128 stands for zero in the data rows.
Some points:
[152, 161, 125, 111, 132, 113, 1, 209, 180, 128, 119, 122, 103, 134, 155, 110, 144, 122, 115, 81, 123, 137, 96, 105, 103, 110, 127, 143, 131, 136, 143, 141]
[135, 150, 136, 111, 36, 134, 124, 149, 135, 167, 110, 95, 121, 125, 114, 136, 210, 116, 138, 125, 156, 141, 150, 168, 120, 117, 143, 135, 123, 175, 130, 99]
[179, 126, 145, 126, 175, 159, 147, 158, 136, 74, 112, 120, 85, 232, 151, 160, 126, 105, 133, 80, 165, 174, 74, 84, 85, 136, 149, 116, 100, 164, 142, 141]
[113, 163, 86, 101, 145, 172, 78, 135, 108, 121, 97, 73, 134, 156, 142, 136, 113, 124, 171, 100, 125, 63, 104, 98, 175, 130, 146, 160, 26, 90, 173, 149]
[50, 126, 144, 130, 193, 130, 112, 194, 94, 133, 135, 141, 155, 116, 155, 87, 110, 107, 161, 165, 195, 119, 108, 114, 119, 148, 141, 155, 125, 133, 147, 92]
[170, 122, 112, 135, 144, 145, 160, 176, 129, 181, 119, 117, 125, 120, 150, 131, 133, 150, 87, 94, 170, 152, 102, 153, 200, 121, 146, 153, 164, 110, 132, 111]
[87, 143, 110, 113, 136, 119, 147, 90, 156, 145, 125, 127, 76, 143, 116, 91, 106, 144, 231, 155, 114, 162, 149, 158, 116, 163, 137, 144, 126, 102, 72, 46]
[129, 71, 135, 114, 99, 188, 157, 87, 110, 154, 99, 144, 90, 50, 83, 173, 159, 118, 141, 122, 127, 150, 93, 140, 66, 162, 106, 106, 153, 132, 193, 139]
[124, 151, 108, 165, 165, 103, 115, 99, 134, 131, 121, 106, 137, 172, 114, 104, 115, 152, 109, 113, 147, 104, 169, 107, 146, 92, 147, 166, 89, 128, 74, 250]
[63, 124, 87, 93, 116, 135, 203, 187, 151, 71, 91, 144, 59, 91, 98, 112, 45, 101, 116, 136, 115, 136, 194, 132, 172, 87, 125, 149, 215, 133, 133, 78]
[131, 127, 104, 129, 104, 114, 120, 140, 159, 170, 108, 158, 131, 148, 118, 143, 152, 140, 151, 125, 137, 105, 139, 176, 142, 162, 142, 94, 110, 57, 155, 116]
[197, 139, 156, 133, 212, 99, 84, 135, 108, 139, 138, 181, 138, 85, 87, 131, 152, 214, 121, 192, 147, 136, 86, 122, 123, 112, 141, 121, 83, 82, 124, 91]
[149, 124, 98, 121, 157, 112, 103, 127, 189, 165, 169, 165, 183, 144, 132, 121, 144, 144, 105, 131, 116, 158, 145, 121, 124, 134, 97, 146, 125, 168, 144, 127]
[193, 156, 181, 125, 88, 194, 184, 104, 171, 108, 101, 102, 204, 131, 145, 97, 142, 72, 120, 155, 54, 110, 150, 136, 125, 56, 113, 87, 178, 148, 113, 182]
[39, 151, 97, 141, 167, 163, 71, 199, 157, 206, 119, 130, 131, 120, 155, 167, 122, 167, 147, 171, 148, 81, 113, 139, 171, 153, 151, 185, 82, 150, 117, 168]
[90, 157, 142, 116, 110, 71, 101, 74, 141, 163, 102, 148, 157, 130, 122, 84, 114, 85, 160, 163, 133, 91, 123, 144, 163, 108, 128, 175, 140, 137, 102, 112]
[107, 147, 110, 104, 168, 152, 153, 117, 128, 121, 86, 130, 129, 65, 110, 93, 119, 152, 91, 94, 134, 90, 153, 173, 182, 129, 95, 126, 165, 165, 120, 159]
[100, 121, 137, 113, 66, 158, 195, 173, 122, 67, 153, 152, 130, 152, 73, 97, 154, 109, 106, 110, 109, 154, 109, 104, 100, 174, 76, 148, 181, 113, 120, 105]
[179, 124, 137, 112, 86, 104, 82, 164, 102, 168, 78, 142, 106, 118, 149, 159, 149, 105, 114, 101, 122, 169, 76, 21, 56, 158, 121, 133, 86, 158, 149, 159]
[105, 159, 137, 131, 149, 127, 145, 124, 101, 131, 151, 105, 145, 100, 97, 98, 118, 163, 89, 161, 101, 107, 191, 147, 104, 145, 159, 94, 166, 134, 195, 125]
[182, 98, 137, 141, 127, 144, 147, 114, 96, 139, 174, 125, 153, 167, 156, 133, 148, 144, 177, 108, 143, 98, 92, 104, 144, 82, 118, 122, 154, 145, 124, 116]
[119, 125, 85, 141, 143, 124, 132, 81, 135, 119, 155, 151, 137, 109, 141, 139, 132, 144, 115, 194, 147, 98, 169, 122, 152, 99, 126, 80, 183, 124, 100, 149]
[80, 100, 94, 139, 106, 132, 170, 91, 167, 119, 167, 135, 115, 112, 124, 120, 119, 101, 162, 180, 99, 78, 158, 151, 152, 108, 128, 90, 147, 145, 60, 137]
[136, 135, 167, 105, 114, 109, 166, 178, 124, 116, 109, 133, 154, 109, 118, 148, 119, 144, 128, 141, 108, 171, 135, 148, 137, 121, 116, 114, 152, 142, 99, 115]
[146, 137, 125, 207, 154, 128, 181, 90, 149, 161, 150, 162, 147, 131, 169, 148, 120, 173, 157, 111, 116, 134, 128, 108, 172, 104, 126, 89, 141, 87, 149, 148]
[24, 143, 156, 141, 133, 174, 120, 120, 112, 132, 104, 158, 114, 101, 49, 113, 57, 77, 89, 198, 122, 165, 148, 120, 161, 132, 159, 131, 85, 82, 74, 109]
[77, 89, 118, 142, 139, 134, 119, 181, 92, 77, 100, 171, 123, 89, 104, 121, 120, 143, 229, 124, 148, 149, 150, 108, 120, 136, 165, 155, 135, 100, 154, 142]
[81, 137, 136, 125, 126, 128, 121, 112, 106, 130, 156, 140, 68, 84, 115, 130, 117, 149, 164, 178, 165, 173, 141, 160, 142, 134, 100, 103, 144, 128, 112, 72]
[72, 123, 92, 167, 152, 129, 78, 107, 118, 33, 133, 137, 112, 133, 105, 125, 110, 0, 147, 138, 112, 115, 126, 198, 154, 98, 61, 121, 106, 126, 127, 151]
[138, 100, 139, 93, 91, 131, 149, 104, 145, 138, 171, 136, 127, 47, 131, 119, 79, 82, 124, 136, 150, 117, 138, 165, 58, 124, 90, 127, 195, 145, 72, 119]
[191, 95, 158, 127, 99, 119, 180, 124, 157, 71, 165, 63, 98, 155, 161, 109, 158, 130, 105, 49, 131, 166, 64, 115, 97, 100, 90, 116, 185, 121, 189, 202]
[238, 132, 108, 111, 135, 96, 170, 94, 178, 123, 185, 101, 136, 105, 89, 83, 119, 114, 88, 42, 78, 100, 91, 167, 147, 149, 107, 115, 67, 127, 173, 179]
[119, 59, 154, 77, 151, 94, 231, 98, 156, 131, 109, 148, 138, 145, 140, 117, 139, 138, 71, 138, 147, 125, 158, 92, 99, 112, 137, 140, 113, 162, 137, 92]
[147, 81, 142, 73, 101, 165, 102, 122, 117, 137, 156, 113, 99, 166, 147, 181, 133, 145, 152, 87, 124, 159, 132, 119, 102, 193, 154, 172, 147, 154, 132, 141]
[176, 116, 172, 112, 115, 156, 115, 87, 141, 106, 85, 118, 134, 156, 134, 225, 125, 142, 99, 78, 155, 125, 129, 123, 123, 167, 144, 192, 73, 141, 140, 129]
[132, 175, 105, 166, 164, 102, 109, 107, 144, 137, 138, 112, 170, 174, 151, 114, 119, 197, 101, 109, 170, 45, 64, 136, 126, 112, 135, 129, 92, 111, 136, 104]
[146, 133, 78, 135, 149, 134, 159, 166, 119, 122, 141, 105, 180, 134, 127, 126, 133, 112, 123, 74, 60, 94, 168, 143, 140, 124, 176, 146, 140, 137, 126, 74]
[152, 152, 143, 110, 87, 80, 98, 106, 108, 137, 137, 94, 99, 115, 63, 147, 172, 127, 99, 123, 146, 150, 92, 138, 86, 138, 136, 122, 82, 104, 103, 119]
[122, 123, 132, 149, 133, 127, 100, 112, 104, 152, 120, 138, 128, 187, 108, 108, 112, 129, 88, 158, 102, 134, 153, 150, 158, 106, 132, 53, 141, 112, 107, 145]
[143, 153, 146, 171, 141, 111, 92, 118, 132, 134, 188, 68, 172, 172, 163, 187, 130, 135, 142, 166, 100, 122, 146, 56, 85, 122, 146, 86, 126, 129, 143, 96]
[126, 105, 142, 149, 110, 103, 67, 107, 125, 124, 90, 154, 152, 109, 116, 144, 128, 196, 95, 137, 127, 134, 146, 132, 106, 137, 136, 115, 99, 132, 141, 110]
[147, 128, 111, 141, 48, 129, 132, 106, 16, 126, 127, 141, 103, 108, 171, 156, 195, 135, 122, 136, 81, 168, 114, 115, 136, 161, 152, 128, 105, 148, 145, 140]
[116, 122, 177, 156, 138, 61, 86, 138, 53, 96, 111, 98, 107, 162, 255, 84, 96, 94, 119, 120, 135, 148, 139, 96, 115, 149, 80, 121, 125, 92, 87, 125]
Along one direction, these points spread out more than along any other. Take the direction at right angles to it along which they spread out most. Then take the direction at right angles to both along which they spread out most. Go by this last direction. For each point below, how far along it does it lie, from 0 to 99? 50 is the average, and the first point above lies past it. One standard deviation of the points above along it is 16.
[152, 152, 143, 110, 87, 80, 98, 106, 108, 137, 137, 94, 99, 115, 63, 147, 172, 127, 99, 123, 146, 150, 92, 138, 86, 138, 136, 122, 82, 104, 103, 119] 63
[193, 156, 181, 125, 88, 194, 184, 104, 171, 108, 101, 102, 204, 131, 145, 97, 142, 72, 120, 155, 54, 110, 150, 136, 125, 56, 113, 87, 178, 148, 113, 182] 22
[126, 105, 142, 149, 110, 103, 67, 107, 125, 124, 90, 154, 152, 109, 116, 144, 128, 196, 95, 137, 127, 134, 146, 132, 106, 137, 136, 115, 99, 132, 141, 110] 55
[197, 139, 156, 133, 212, 99, 84, 135, 108, 139, 138, 181, 138, 85, 87, 131, 152, 214, 121, 192, 147, 136, 86, 122, 123, 112, 141, 121, 83, 82, 124, 91] 48
[238, 132, 108, 111, 135, 96, 170, 94, 178, 123, 185, 101, 136, 105, 89, 83, 119, 114, 88, 42, 78, 100, 91, 167, 147, 149, 107, 115, 67, 127, 173, 179] 20
[119, 125, 85, 141, 143, 124, 132, 81, 135, 119, 155, 151, 137, 109, 141, 139, 132, 144, 115, 194, 147, 98, 169, 122, 152, 99, 126, 80, 183, 124, 100, 149] 32
[50, 126, 144, 130, 193, 130, 112, 194, 94, 133, 135, 141, 155, 116, 155, 87, 110, 107, 161, 165, 195, 119, 108, 114, 119, 148, 141, 155, 125, 133, 147, 92] 63
[90, 157, 142, 116, 110, 71, 101, 74, 141, 163, 102, 148, 157, 130, 122, 84, 114, 85, 160, 163, 133, 91, 123, 144, 163, 108, 128, 175, 140, 137, 102, 112] 41
[119, 59, 154, 77, 151, 94, 231, 98, 156, 131, 109, 148, 138, 145, 140, 117, 139, 138, 71, 138, 147, 125, 158, 92, 99, 112, 137, 140, 113, 162, 137, 92] 51
[107, 147, 110, 104, 168, 152, 153, 117, 128, 121, 86, 130, 129, 65, 110, 93, 119, 152, 91, 94, 134, 90, 153, 173, 182, 129, 95, 126, 165, 165, 120, 159] 35
